m =
 24.8  -13.0   26.3    8.3    5.3   34.9    0.9   14.4    7.9   21.9   -9.2   24.1   -0.9
-55.7   -4.0  -47.4   36.9  -17.5  -22.7    7.4  -10.5    3.3    4.2   14.2  -41.8    8.4
  7.4   -3.4   15.3   12.8    6.0   28.5    8.9    8.9   -0.9   12.3    6.3   19.3   -1.6
 35.6   15.0   -9.2  -38.5  -12.9  -48.8   -8.8    3.4   -9.8  -52.0  -11.8  -28.5  -46.7
-48.3    6.5  -35.5   13.9  -10.0  -18.9    4.9  -21.2   -4.4   -6.0   21.6  -22.5   31.7
-61.7    9.5  -46.7   38.2   -7.5  -33.3    6.9  -15.5    6.6   10.3   -4.0  -46.8   12.7
 32.4   35.9   16.4  -33.7    4.1   -6.5   -0.8  -14.7  -31.0  -32.6   12.6   29.4   -6.3
  7.1   -9.5   17.8    4.5    2.5   18.4   -3.3   -2.3    1.8   19.7   -7.1   22.6   18.3
-57.5   13.2  -54.0   48.4  -14.7  -30.1    8.4  -12.2    1.8    8.1   -1.0  -50.8    0.7
 50.4   -0.1   22.1  -31.3  -11.8  -15.9   -9.5    0.0  -16.5  -28.7  -12.4   15.1  -22.8
-52.2  -33.3  -36.8   30.5   -6.3  -39.9   -0.9   10.5   39.9   25.5  -22.2  -66.6  -20.2
-55.4    8.6  -32.4   28.8   -3.0  -36.6    5.5  -21.2    5.8    9.0  -17.2  -36.7   29.9
The smallest entry in the first column: -61.7
Report the first entry in the row that holds the largest entry.
50.4
The smallest entry in the first row: -13.0
The entry directly above 0.0 is -12.2
The 3rd largest entry -> 39.9
The second-last entry, reading row by row -> -36.7
The last entry, reading row by row: 29.9
Report the 2nd largest entry.
48.4
Report the entry directly above -3.0.
-6.3
Report the entry just left of 17.8.
-9.5
The entry just right of -10.0 is -18.9
Report the entry just right of 28.8.
-3.0
Report the entry directly above 5.5.
-0.9
The top-right entry -> -0.9
The top-left entry is 24.8
Report the fourth-last entry, reading row by row.
9.0
Report the bottom entry of the column that holds the largest entry.
-55.4
Report the entry just right of the smallest entry.
-20.2
The third entry, reading row by row -> 26.3
Report the entry just left of -46.8.
-4.0
The last entry of the largest entry's row is -22.8
Report the entry just right of -3.0.
-36.6
Report the entry just right of -32.6.
12.6
The entry directly below the largest entry: -52.2
Report the third entry from the end, reading row by row.
-17.2
The entry just left of 14.2: 4.2
The entry directly below 12.7 -> -6.3
The entry just right of -18.9 -> 4.9
The entry directly above the smallest entry is 15.1
The smallest entry in the last column -> -46.7

[[7.9, 7.6, 9.6, 9.6, 6.8, 9.5, 8.1, 9.2, 9.8, 8.7, 9.9],
 [-16.5, -25.2, -3.6, 9.4, -0.4, 15.5, 26.6, -5.5, 22.9, 20.4, -19.9],
 [25.4, -76.7, -3.6, -41.7, 53.3, -66.2, 34.7, -21.2, -4.4, 51.5, -47.4],
 [-13.7, 31.6, -7.3, -0.3, -4.7, 10.0, -8.0, 1.5, -14.4, -17.4, -3.6],
 [52.1, -45.8, 40.0, 6.8, -16.6, 23.4, 34.3, 31.5, -17.7, -0.4, -2.3],
 [8.9, 6.5, 11.4, 10.9, 6.5, 10.3, 8.5, 10.3, 11.5, 9.9, 11.6],
 [-12.4, 22.5, -8.7, -1.9, -5.0, 5.9, -7.7, -1.7, -12.1, -15.1, -5.0],
 [6.7, 5.3, 8.2, 7.8, 6.7, 7.5, 7.9, 7.6, 8.6, 8.5, 7.3],
 [52.0, -69.2, 31.7, -6.0, 26.1, -42.3, 11.6, 5.8, 27.7, 47.8, 24.1],
 [4.2, 5.9, 5.6, 5.4, 5.2, 5.3, 5.1, 5.5, 5.4, 5.6, 5.3],
 [41.2, 31.6, 16.6, -11.8, 13.2, -26.2, -30.0, 15.3, -27.5, -16.5, 36.4],
 [5.5, 1.4, 6.6, 6.7, 6.4, 6.1, 8.5, 5.5, 9.1, 9.3, 4.9],
 [-36.9, 48.7, -6.9, 35.2, -57.0, 61.1, -25.7, 8.5, 7.3, -45.8, 25.7],
 [-30.1, 18.2, -27.4, -7.6, 10.0, -18.0, -18.6, -23.1, 9.2, 0.7, -4.5],
 [-33.0, -54.0, -11.5, 15.8, -6.1, 31.4, 52.2, -13.8, 38.9, 33.5, -45.5],
 [7.2, 4.1, 8.4, 8.1, 7.2, 7.3, 8.5, 7.4, 9.8, 9.6, 7.6]]
Counting starts at 0.
The entry just right of -1.9? -5.0
The bottom-left entry? 7.2
The entry at row 0, column 2? 9.6
The entry in row 0 and column 0: 7.9
The entry at row 2, column 0? 25.4
The entry at row 0, column 1 is 7.6
The bottom-right entry? 7.6
The entry in row 1 and column 2 -> -3.6
The entry in row 1 and column 1 -> -25.2
The entry just right of the smallest entry: -3.6
The entry in row 1 and column 0 is -16.5
The entry just right of -25.7: 8.5
The entry just right of 13.2 is -26.2
The entry directly below the smallest entry: 31.6
The entry just right of -14.4? -17.4
The entry directly below 0.7 is 33.5
The entry just right of -54.0? -11.5
The entry directly above -15.1: 9.9
The entry directly above 6.6? 16.6
The entry at row 2, column 1? -76.7
The entry directly above 9.4? 9.6
The maximum is 61.1
The entry directly above 0.7 is -45.8
The bottom entry of the column that holds the largest entry? 7.3
The entry just right of the largest entry? -25.7
The entry just left of -21.2 is 34.7
The entry directly below -18.6 -> 52.2

Questions about the grid below. Indices start at 0.
1) What is the entry in the top-left corner?
2) What is the maximum?
3) What is the entry in row 0 and column 2?
4) What is the entry just left of -9.7?
5) What is the entry in row 1 and column 0?
6) What is the entry just left of the centre entry?
7) What is the entry directly above the largest entry?
8) What is the entry in the top-right corner?
[[  5.1   5.7  -2.5  -4.3  -4.1]
 [ -8.6   4.7   2.2  -7.1   9.1]
 [  8.1  19.9   4.5  15.8  20.9]
 [ 10.3  -8.5  -0.6   6.7  -2.9]
 [ -5.0 -14.2  17.9  -9.7  -1.8]
 [  2.8   9.9  -0.5  -4.7  -5.8]
 [  4.2  -7.8   1.8   5.7  -1.5]
 [  5.1   4.7  -4.8  -3.3  -3.0]
 [  2.2 -12.6  19.3  26.7  -7.6]
 [  5.8   3.0  -4.3  -2.2  -2.0]
 [ -8.5  -4.5   3.0 -10.0  16.4]
 [  4.5   4.3  -5.5  -2.7  -1.3]
 [ 25.9  18.4  12.2   1.1  12.2]
 [  0.6  -4.2   8.4  -1.3   3.2]
 [-17.4   2.4   3.6 -12.5  22.6]]
1) 5.1
2) 26.7
3) -2.5
4) 17.9
5) -8.6
6) 4.7
7) -3.3
8) -4.1

Questions about the array below.
1) Find the entry just right of the smallest entry.
2) Find the entry just left of the smallest entry.
3) Find the entry just left of 18.8.
[[  1.4   3.5  -5.3 -11.9  11.6  11.0  -0.8  -0.6 -11.2  -2.3  -3.8   7.4
  -39.7  -1.4   2.6  -1.2]
 [ -4.6   9.5   5.5  17.4   7.8  -6.1  -1.0  -1.7  13.2  -4.5  -4.2  -0.3
   32.6   5.9  -8.6  -5.2]
 [ -0.5  -2.8 -11.6  -6.5  13.4 -10.5  -6.7  -6.5  -7.3   0.5  -2.3   6.7
  -19.5   6.8   2.5  25.3]
 [ -2.6   4.8  14.3   0.7   4.3  -4.9  -3.8  -5.4   4.5   1.3   3.2  -6.5
  -44.6   5.2   0.6  -9.1]
 [  8.9   6.3  -1.2 -11.2   0.0  -5.6  -7.2  16.0  11.4  17.0  10.0 -13.1
   -5.4  -0.7  11.5 -11.3]
 [  0.8  -6.7   2.5  -0.5  -0.8  -8.3   5.0   0.2  -4.3 -15.5  -1.3   5.3
  -13.8  10.7 -10.1  -3.5]
 [ -2.1 -13.5   2.7 -12.1  -2.7  11.6  -4.6  -3.1  -3.3  -2.2   6.6 -20.0
  -67.0   0.2 -15.2  18.9]
 [  1.7  -0.3  -0.1  -0.1 -14.8   3.3  -7.9   5.1  -8.7   4.3   6.3 -13.2
    1.0  11.4   1.8  -4.2]
 [  1.0   5.8   0.6  -8.5 -11.2 -31.1  -0.9   5.5 -12.1  11.1  -3.3   1.6
  -33.2  15.8  -9.9   2.9]
 [ -3.6 -15.7  -2.7   1.0   2.3  34.3  -1.1   7.7  -2.7 -12.5  -6.3   9.9
    6.1  13.1  -4.6   9.5]
 [  1.6  21.1  16.1   2.0   1.6  11.4   0.6   8.4   4.8  -7.9   2.0   5.1
   -5.5   6.2   1.1  -4.4]
 [ -4.2  -1.1  12.5  -1.6  11.9  18.0   0.3  -6.7 -12.9  10.3   3.1  -4.1
  -27.5 -19.4  18.8   1.9]]
1) 0.2
2) -20.0
3) -19.4
